In the data rows, zero lies at 7.5, halfway between 7 and 8.
Some points, one per row:
[ 6 10  9  9  6  7  6 12  3]
[ 2 14 11  9 10  7  7  4  3]
[10 10  0  7  5 10  6  8  8]
[ 5  9  9  2 12  6  8 11  5]
[ 4  9  4 11  7 12  4  6 11]
[10  8  6  8  5  8  8 10  4]
[ 7  9 13  3  9  2 11  6  8]
[ 7  5 10 13  6 10  8  5  5]
[ 5  9  0  8  6  9  8  7 14]
[ 9  6 15  9 10  7  4  7  1]
[12  9  4  7  7  6  6 11  4]
[ 5 10  2 10  5 11 10  6  7]
[10  7  8  9  6  9  5  4 11]
[ 7  7  2 10  6 11  7  4 12]
[ 9 10 15  7  8  7  2  4  4]
[ 9  5  3 10  7  9 12  6  6]
[11  4 12  6 10  7  7  5  6]
Here are 20 more points, each followed by its number:
[ 5  6  4  9 12 11  1  9  9] 0
[ 8  8  6  4  6  7 11  9  7] 1
[10  7  0 10  9 11  2  6 12] 2
[ 6  5  3  8 14 12  8  1  6] 3
[ 6  7  6  5  9  3 13  7  9] 4
[ 6  6  9  7  7  6  8 12  8] 5
[ 7  4  5 11  9 10  3  7 11] 6
[ 8  8  7  5  8  4  6 13  8] 7
[ 9  9  1  5  6  8 12  8  7] 8
[12  6  7  2 12  6  7  7  6] 9
[ 6  6  4 13  6 12  6  7  6] 10
[10  7 11 10  6  8  5  8  4] 11
[ 9  5 11  7 10 10  4 10  2] 12
[ 8  6  2 11  6  4 10  9 10] 13
[ 8  6  9  4  7  9 10  8  7] 14
[ 8  6  7  5  7 11 12  6  4] 15
[ 9 10 15  4  7 10  6  3  5] 16
[10  8  7  5  7  6 10 10  3] 17
[ 6  7  8 14  7 11  2  7  8] 18
[ 6  8  8  6  8  7 10 12  3] 19
Which two of these numbered points are nearest to each point below, looking only along the 3 directions in which the first points spread most? Their numbers follow each, nearest first.
[ 4  8 10  8  7  6  6 12  9] > 5 14
[ 4  8 11  5 10  6 10 11  4] > 19 5
[ 6 12  8  9  6  2  9  7  9] > 4 5
[ 4 10 14 10  9  1  8  4 10] > 16 14
[ 9  5  3  6  8 11 10  9  5] > 13 8
[ 6  7  6 10  6  6 11  7 11] > 0 3
[ 8  7 15  9  7  2 10  5  7] > 16 12
[ 9  5  0 10  7 10  8  6 11] > 2 13
[ 6  4 15  8  8  6  7  7  8] > 16 11
[ 7  8 14  7  6 11  6  4  7] > 16 11
